Named turns come first, each shown by rows before and after it. Which turns, in which order, take the first row of each pair that follows to the second? Write the first one first, as in the answered first pair.
turn pepi:
[ 10   6 -25 -23 -47   8 -14 -14  31  15   1 -13   1  23 -10  -3  12   8
  39  -1  -4  13  -1 -14 -19   0   3  24 -15 -10   0  -1  -7 -14 -25  24
  -1  10  -9 -17  -8  -7  -3 -16  -7  -5   8   6] |-> [  9  10 -13 -29 -26  19   1 -15  16  13   5 -22  16  15  -3 -23 -15  -2
  39  -3  -6   6   9 -14  -8   3  -3   5  -9  -3  -9 -17 -34 -36 -16  18
   6   9  -2   1   0 -17 -22  -8 -12  19  -2   8]
[ 10   9 -15  36  34 -41  65  65 -64   2  -7  24 -49  11  85 -31 -27 -12
 -51  33  30 -80 -18  66  39  25   5 -26  23  46 -13  -6  48  30  55  43
  14 -17   4  -7  28  10  -6 -12 -27 -29 -34 -37] |-> [-19  10   0  35  48 -48  52  54 -67   5 -18  25 -44  17  59 -37 -12  -1
 -64  57  27 -86   5  72  46  15 -15 -30  22  59  -6  10  37  52  43  15
  12  12  15 -10  45  11  12  -5 -13 -26 -14 -36]
[  6 -15  13  -5 -17  -4 -21  -3  31  25  -9  16  -3  26   1   5   5  -3
   1  -2   7  -2  -8   0  -2 -18   3   2 -17  -1   4   4  16  10 -24  19
  -1  -3 -18 -14   0  25  22   7  -1 -19   6   9] |-> [ 22 -12  15  -9  -8   8   1   0  21  23  -1   9   7  16  18 -10 -27 -18
   8 -17  12  -1 -13  -3   1 -10   4 -14 -13  -1  -5 -22   1 -19 -11  30
   5 -18 -20  -1  -3  13  -6  11 -15   0 -12   7]
turn Zotu:
[ 58  32 -24 -28  -1  10  58 -32 -12 -37  10 -31  -1  -1  47 -27 -76 -59
  17 -21   4   2 -39  21   4 -16  17 -36   6  10 -31 -43 -17 -22  37  24
  23 -28  28 -15  -2  12 -42 -42 -14  43 -35  51] |-> [ 70  30 -37 -15 -12  -6  56 -22  -7 -33  11 -19 -29   1  62  -3 -54 -57
  17 -24  11   4 -59  27  -5  -2  43 -20  -2  11 -19 -34  20   4  47  36
  15 -43  16 -31 -26  27 -18 -43 -12   7 -42  44]
[  8 -24  -2   2 -56   8  -5  -9 -15  21  -5 -21  23  -2  19  -7 -36 -47
  34 -20   8  25 -33 -25   7  -9 -18   3  43 -34 -20  17 -30 -17  -2  41
 -10 -19  -1  12  36 -32 -42  -5 -15  55 -14  13] |-> [ 19 -25 -12  14 -65  -1  -2  -1 -11  22  -6 -15   4  -1  34  12 -22 -46
  35 -29  14  29 -51 -21  -1   0   5  18  38 -36 -11  18  -2  -8   5  55
 -14 -37 -13   3  14 -22 -30  -6 -17  30 -24   7]
[-24  31  25   5 -16 -71 -43  16 -11  30  23 -39 -27  -8 -17  30  29 -15
  24 -49  26  24 -10  46  -4   0  -6 -46  -1 -44  -9  17  48 -37  -9   6
 -55   9 -11 -40  18   3 -46 -55  84 -26   6  13] |-> [-33  30  28   6 -13 -74 -46  14 -15  30  22 -38 -25  -8 -26  27  31 -14
  18 -45  24  22  -3  50  -1  -3 -12 -50  -3 -42  -5  21  47 -31 -13  -4
 -54  17  -7 -39  22   4 -40 -50  89 -25  13  14]
turn kiv:
[ -9   9  22  13  28   6  39   0 -24  -4  -6   1  -1 -11  16 -18 -30 -11
 -30  17  -9 -17   0  13  18   5  -1 -20 -17  26   8 -28 -17   3  16 -14
   9   3  15  28   3 -11 -12  24  -5  13 -14 -17] |-> [  4   5   6  -5   2  23  21  -5  -2 -11  -9  -8  23  -6   3 -24 -39  -7
 -10   6 -12   4  -2  -9   6  -9 -25 -12 -10 -15 -12 -30 -40 -21   0   2
  19   8  12  25  16 -19 -39   3 -15  36  -9   1]
[  4   4  35  -3   2  -2 -13 -33  -3  -2  23  13  42 -23  20  10 -23 -19
 -29 -26 -40  -5   8  27 -15  12   6  -7   5   7 -39  19 -45   7   1 -28
 -18   8  -2 -34  17  -7  -1  27 -27  28 -10  20] |-> [ 17   1  19  -2 -18   1 -20 -28   8  -2  22  11  40 -20  22  20 -19 -19
 -17 -38 -38   7  -3  19 -24  13   8   8   4 -14 -45  18 -38   0   0 -12
 -16   1 -11 -41  12  -7  -7  16 -34  24 -14  22]
[-39  45 -27  19 -27 -25 -10 -15   3   7  -6  -7 -12   6 -42 -23 -32  12
 -35  26  23 -29  11 -13  12 -19 -43 -11 -25   9  -8   1  -2  42   7 -17
   5 -15 -26  -3  -8  25  -3 -37 -26   8  65  47] |-> [-27  44 -39  20 -42 -26 -15 -10  14   5  -5  -8 -16   8 -40 -11 -30  14
 -27  16  24 -19   1 -20   4 -19 -38  -1 -25  -9 -12   2   5  37   4  -3
   3 -21 -30  -6 -13  29  -6 -47 -32   2  61  51]
[ -4   5   0 -10 -16 -17 -11 -25  19  -5  18  11  11  27  -7  -5  -7  13
  -6  11  -8   4   2 -28   0  -1  15  13  18   7  12  -3  -3 -18   1  -2
  17  21   1   4  13  12 -20  -4  -3   5   6 -19] |-> [  3   5  -3  -5 -21 -23 -11 -25  20  -5  21  10   6  28  -3   2  -1  12
  -5   7  -8   8  -6 -27  -2   2  25  20  15   6  13  -3   9 -15   4   6
  15  14  -3   1   2  15 -16  -3  -4  -8   4 -19]
turn tur:
[  3 -34 -55 -28  -9 -25   2   2   8 -14  25  -6  33 -31 -45 -15   3   0
  26   5 -12  22  28  -2 -12 -40 -24  19  12 -39 -24   7 -19  25 -20  11
  16 -37 -13 -11  59  10   5 -39  24  22 -27   8] |-> [-14 -33 -45 -22   6 -32   0  -2  -1 -12  19   1  26 -30 -56 -16  14   4
  13  22 -13  10  42   8  -6 -43 -26  15  10 -18 -11  23 -13  47 -21 -11
  11 -26  -7 -14  60  13  26 -30  37  14 -17   1]
[  1  15   4  12 -10  12   7  -7 -16  -1 -10   0 -15 -25 -19   3 -19 -11
  -9 -13   3  -9   4 -19  -3  19   4 -30  14   3  20 -25  -3 -18  20  -1
 -14  -4  -3  34   3  -4 -11  26   5   9 -29  25] |-> [ -9  16   6  19  -2   4   4  -7 -21   0 -12   8 -24 -21 -25   6  -8  -7
 -15  -3   1 -14   7 -15   1  18   7 -28  11  15  25 -17   5  -5  18 -13
 -19   1   0  29   2   0   5  33  12  -3 -24  21]
[ 21 -12  25 -22 -35  87   7   4  -1  -2  19 -38  35 -15 -14  25 -37   0
  54 -20 -21  26  37   2 -25 -25  27 -24 -22 -54  15   3 -20 -14   0  56
  -7  75  -8  13  32  38 -42 -18 -45  61 -27  11] |-> [-34  -9  57  -9   3  63   3 -11 -22   3   7 -21  20  -9 -45  20  -6  12
  17  27 -27  -4  72  25  -6 -32  16 -38 -29   1  44  33 -10  46 -10   0
 -21 109  12   5  41  50  10   7 -11  45   3  -1]
turn kadu:
[-10  23   3  33  16  18  -9  24 -20  33 -43  28  23   0  14 -73  10  -3
  11  28 -39  -4  69 -14  40   4  14 -36  15 -25 -27 -34  -5 -34 -19 -20
  38 -13 -15  18  74  -7 -33 -36  16  25 -33   4] |-> [ 23  22 -16  41   0  16   3  39 -14  33 -36  29   9  -2  45 -53   9  -9
  23   3 -30   5  37 -14  28  21  44 -23  14 -35 -31 -48  19 -45  -3  12
  40 -44 -31  12  48  -3 -38 -44   2   6 -55  -1]
[-18  11  24   2  18   0  21  -4 -16  -2  21  15   3  -7   5   5  -2   9
 -22  18  14  -7  15   3   7 -18 -11  24  18  17 -21  13   0  35  -7 -24
   7  -3  15  -5  15  46  16  24  21  -6  13  -5] |-> [-10  13  26  -2  26   7  33  -2 -25  -5  27   7  12 -11  15  -6 -24  -1
 -22  11  13  -5  16  -1  12 -15 -11  12  22  16 -28  -5 -14  13   1 -21
  10  -9  18   6  17  37  -5  26  12   7   0  -4]
[-20 -19  44 -17  61 -10 -46 -30  20  30 -21  16  43 -35 -46  24  59   1
 -21  14 -11   4   4  51   7  -8 -29 -14 -49 -17   1  -7 -51  30  18 -15
 -40  12 -20  26  39   9  47  40  -9  20  17   2] |-> [  1 -19  46 -24  69   6 -20 -27   5  26  -5   4  55 -49 -24   5  16 -14
 -13  -6  -7   4  -5  44   9   1 -23 -33 -42 -24 -13 -41 -73 -14  35   3
 -30  -8 -20  45  39  -5   7  41 -26  45  -6   4]
[-27 -11  14   8  17   1   5   8   6  -2   1   2  -9 -13   8  -7   1   0
 -18  31   2 -15  -6   3  20  -3   9  -7  -5  31   8  -2   4  10  10 -15
   2 -19  -3   2   2  11  -1 -11   9   3 -19  -8] |-> [-21 -11  13   8  16   5  10  10   2  -2   2   1  -9 -15  14  -8  -5  -3
 -13  27   2 -14  -9   1  21  -2  10  -9  -3  32   6  -6   3   4  13 -11
   0 -26  -4   1  -1  10  -8 -13   9   7 -24  -7]
Now pairs of rows:
(two turns a pair)
[  2  15   5 -28  15 -16 -36   8  29  32  45   0  33  -4 -28  -6   6 -14
  15   8  14 -32  26   4  -5  43   5  16  61 -12 -53  21 -13 -59  -9 -16
  31  19 -21  22  15   0   6 -19  -7  13  20 -12] |-> [ 10  16   0 -13  17 -35 -23  22  23  35  51  10   5  -4  -8  15  23 -16
   9   6  20 -35   5  17  -7  62  40  25  56   3 -41  22  29 -38   6 -11
  19  -1 -29  16 -12  13  31  -9  -3 -21  10 -25]
kiv, kiv
[  3 -12  20  27 -13 -31  20   7 -42  27  23  -3  -5  43  62  42   3 -55
  -5  11  -8  -2 -13  18 -24  56  39 -17 -26 -16  27   2  40  -5   4  16
  14  -2 -35 -25   6 -10 -15  29  33   4 -41   9] |-> [-40  -8  41  20   4 -30  -1  -8 -46  26  11  -2   5  47  23  25  18 -41
 -24  47 -16 -16  23  23 -14  34   4 -28 -23   3  37  27  19  22 -17 -24
  13  40 -16 -26  32 -11   1  35  51  18 -12  15]
kadu, kadu
[ -3  29 -20  14 -23  49  19 -31  43 -39   9 -14  29  61  12 -34 -12  -5
  -4 -29 -34 -12  32 -29 -17  -3 -39  10  30 -68  -2 -29 -44 -71  16  11
  13   0 -20 -21 -34  47  -6   3  10  17  -9 -29] |-> [-14  33  -3  39  16  17  48 -19  12 -31  16   6 -11  56  40 -22   9  -7
 -32 -13 -26 -41  20   3  -5  23   4   2  23 -10  28 -22   4 -30  47  -6
  -3 -16 -19 -23 -66  66  42  33  28 -26 -23 -58]
kiv, kiv
[-30   9  20  18   7  -3  54 -33 -13  16  19 -11 -51   6  16 -28 -25 -50
   5  17  -7 -32  23  17  -3   3  10   1  -1  47  -8 -27  -1   5  62   8
 -34 -23 -23  -8 -49 -29 -36   9 -13   9  -2 -29] |-> [ -7   5  -4  16 -21   6  46 -26   8  16  22 -14 -49   8  22 -16 -24 -51
  25  -4  -6 -14   4   2 -15   1  14  16   0  14 -19 -32   3 -15  58  36
 -29 -37 -36 -11 -54 -30 -51 -11 -26  10 -12 -20]
kiv, kadu
[ 33   8 -22  -7 -15 -16   2   6  42  -5  10  10  -9   4 -23  14  66  13
  10 -17  27  -6 -30  20  -4 -20   4 -15 -27  -7  -1  11  43  20   8  18
  -4 -22 -17 -17 -64   7  13   1 -19 -34  17 -24] |-> [ 35  13  -5  -3  11 -15  33  11  17  -6  19  10 -16  -6  -3   2  46   0
   1 -16  30 -21 -31  30   7 -11  17 -38 -24  22  -2  -7  40  11  28  13
  -7 -33 -12  -1 -71   1   8  17 -18 -30   5 -37]
kiv, pepi
[-14  26 -15  21  30  42  -3 -17  10  17 -21  -9  36   0 -14  41  61  48
  30  19  38  -8  -4   0  -6 -19  33   4   4  -4 -20  48 -40  17 -32   9
 -18   0  11 -17 -47  -4  35 -22  19 -15 -35  -5] |-> [  1  31  -7  27  47  43  28  -9 -10  14  -5  -9  33 -10  16  33  35  34
  27   8  43 -16 -14   7   0  -3  56  -9   7  15 -24  22 -39  -6  -7  19
 -17 -24   8  -1 -60 -11  24 -12   9 -11 -58 -17]
pepi, kiv
